In the data rows, the value 128 means zero.
Here are some points, each followed by its number:
[158 128 143 183 127 128  84 167 128 121  47 128  81 148  61 136 130  40
 128 114 216  21 218  95 128 249  77 219 150  69 102   1 179 212 128   0
 128 128 128 137 128 107  60 103  75  62 109 147] 0
[150 128 189 128 129 128 144  99 175 128 128 122 168 128  87 184 164 193
 128 116 120  64 177 128 159 128  30 128  89 137 128  99 128  49 162 163
  78 164  84  65 149  80  69 117 112 177  52  90] 1
[128 128  83 128 116 152 150 112 199 170 133 128 185  98 104 142 158 128
 128 148 113 128 149 128 170  81 103 160 165 128 167 140 165 123 157 128
 128 142  31  64 128 164 162 122 128 208  83  80] 2
[160 194 128 104  79  80 152 106 128 128 117 180 105 119 116 121 107 103
 173 109 109 173 154 112  85 111 176  77 169 107 168 153 128 140 179 117
 150  95 203 143 111 174 128 174 165 119 108 150] 3
[135 128  68 162 158 171  83 170 134 162 128 120 128 159 168 111  74 139
  72 108 223 146 144 141 136 168 124 139  47 129  99 128 103  79 133  79
 200 152 186 198 168 102 153 128  87  52  81 128] 4
[129 192  72  44 102 182 175  73 136  94 188  57 189 122 175 122 128 255
 165 155  61 168  73 128 128  23 143 104 152 161 114 137  88  76 162 212
 146 147  84 147 101  53 185 100 203 128  92  42] 5
[169 194  57 155 162 228 113  71 102 139 118 108 159 188 128  20 127 206
  92  69 165 123 117 197 141 128 184 173 132 209 157 140  79 120 120 131
 128 128 238 212 128  63  53 182  57   0 109 165] 6
[128 154 109  94  92 166 128 173 160 168 128 143 170 113 128 105 138 148
  87 221 128  53 162  96 167  74 149 206 169  94 147 108 158 126 128  90
 140 124  82  83 101 128 128 165 165 142 118 128] 7
[128 126 181 128  90 128 147 126 178 133 150 143 182 147 139 191 153 150
 132 137 153  91 128 191 168 168 112  25 123 132 177 128  46  41 158 217
 136 178 177 107 128  44 128 110  93  96 128 121] 8
[176 128 137  90 101 118 128 135  77  90 175 128  69 181  98 126 120  89
 179  86 128 246  99 108  52  50 150  68 128 110  93 184 128 128 116 195
 122  47 156 109  72 220 203 192 199 196 133 186] 9
[125 238 128 105 134 109 207  51 128 128 128 106 170 125 195 155 140 255
 169 128   0 176  70 128 180 115 209  42 185 181 132 168  60 105 107 255
 116 136 128 207 111  44 163  90 128 116 153 117] 10
[128 153 193  81 108  63 109 105 128 102 171 109 108 128  70 128 154 189
 191 133  85 157 128 152 162 128 155 122 149 128 148  93 137 105 128 128
 148 116 115 107 128  67 128 128 128  96 145 128] 11
Which two points above are nearest to each new point by angle, seen from the average point of the numbered points? Their numbers follow each, nearest first.
[157 142 147 128 128  67  95 155 128 149 133 105  72 146  98 167 131 129
 132 100 146 128 141 128 189 179 173 163 128 123 112 113  84 128 162 129
 172 150 160 150 113 128 150  97 199 130 110 143] 0 4
[160  65 104 135 150 166 142 166 144 128 142 109 119 101 124 130 145 120
 136 128 133  90 169 128 148 186 116 103 131 128 135 102 128 111 109 118
  79 122 128 142 191 129 153 202 128 132 128 175] 0 4
[102 199 122  74 128  76 107 128 135  57 135 147 128 128 152 148 128 183
 156 183  86 128  85 137 171 123 182 128 191 112 173 184 166 178 140 128
 128 156 119 140 107 106 136 102 169 193 141 128] 10 11
[119 134  95 137 179  63 128 151 119 143 128 106 133 120 167 138 112 151
  88  78 146 184 120 102 128  91 128 146 148 157 142 128  52 102 128 128
 127 147  66 137 175 110 189 128 165 119 151 176] 4 9
[101  37 114 140 106 115 128 139 128 166  19 154  93 128  73 118 128  63
  73 200 146 105  74 128 128 128  53 162 128 126  34 123 127 115 108  90
 111 131 135 139  80 128 119 113  90  96 156 143] 0 4
[120 255  86 169 128 160  79 120 104  65 128  89 159 198 205 124  96  57
 130 128 115 192  15 151  85  97 128  98 124 118 122 111 135 112 128 136
 128  45 124 135  69 143 128 128  78  57 152  46] 9 6
[118  86 170 162 100 128 128 157 203 196 128 143 155 121  93 154 177  93
 143 146 162  77 220 112 168 172 126 198 176 134 128   5 167 171 135 128
 138 108  88 128 106  99  95 113 139 190 114 128] 0 7
[103 183 196 160  86 187  93 110 127 157  82 128  54 164 108 121 140 157
 199 134 125 110 202 128  71 138 128  92 128  83 106  88 113 134 107 169
 187 134 175  56  82  40  27 197 116  59 156 128] 0 11
[ 75 204 128 128 162 119 105 160   0 128 190  55 128 168 137 150 128  96
 114  84  12 128 128 211   5 128 150  71 128  54 128 113  99 128  86 206
 128 128  15 128 184 135 224 128 212 180 139  79] 9 5
[117 161  80 150 128 129 116 128 118 195 128 140 128 157 105 115 127  90
 119 128 184 144 167 128 114 132 154 244 128 112 128  99 146 128 128 128
 203 114 124 162 128 128 148  93  82 128 214  94] 0 4
[112 233  55 147  66 168 162 122 134  27  87  95 128 128 138 105 144 146
 171 157 105  72 123 128 172 128 129 128 152 128 175 128 227 191 145  77
 116 128 145 115  62 145  86  64 106  72 128  64] 0 7
[ 70 180 147  96  98 128  90  49 128 164  80 118  62 207 128 112 128 149
 160 128  64 126 103 148  88 118 127  66  94 151  48 164  76 161 110 231
 158 174 189 128 128 106  77 196  99  79 128 114] 10 6
[146 145  41 185 165 178  84 120 128 129 104 128 113 151 191  54 132 145
  92  84 128  95 119 112 127 193 176 143 131 173 176 162  95 143 125 128
 191 121 183 173 178 104 108 126  94  42 133 128] 6 4
[172 128 128 116 128 135  77  96 142 132 134 145  72  83 128 159 148  97
 151  80  67 195 187 182 114 147 141 128 142 167 131 128  69 128 176  97
 201 186 255 186 128  65 115 125  88  71  31  47] 4 3
[130 128  96 128 101 115  85 120 128 192 114 204  54 154  57 211  91 108
 167 128 154 172 169 149 163 196 124 128 134 152  47 128 155 173  92 124
  68 165 134 162 142 128 118 133 119 128  86 127] 0 4
[128   0 173 161 142 144 160 114 117 212  58 128  87 128 126  82  93   0
  38 208 212 109  98  13  78 104  52  98  44  57  47 128  87  90 111 118
  60 130  45  76 100 201 100 167 100 172 140 183] 0 7
[128 119 203 128 128 128 128 180 128 115 116 223  89 132 128 128  73 128
 128 107 128 137 128  44  98  91 141 134 139 128 144 120 231 121  96 128
  59 128 153  44 104 217  92 215 142 201  96 220] 9 3
[ 85  70 185 170 218  65 131 128 132 129 147 130 103  84 125 159 102 133
  82 128 129  62 160  88 163 171 114 162 119  99 116 102  81 128 130 100
 112 128  98 178 173 128 138 127 168 128 160 101] 0 4
[202 136 101 154 143 128 164 128  89  57 128 152  87 122 128 104 107  23
 121 128 128 166 103  38 120 119 174 128 160 128 164 182 187 138 141 114
  63  17 147 117  86 206 182 128 149 162 153 149] 9 3
[128  50 102 215 160 156  53 111 174 128  80 155 119 116 120  82 128 128
 107  86 128  89 160  91 157 198 115 190 128 139 189 103 142 128  91  35
 164 126 128 128 128 126 128 128  87  50 128 128] 0 4
[127 128 148 128  84 128 128 115 142  51  81 123 151 158 128 125 141 114
 128 190 128 128 116 128 172 135 162 166 128 178 137 165 125 140 172  79
 106 168  91 125 125 152 178  98 139 111 173  61] 2 7
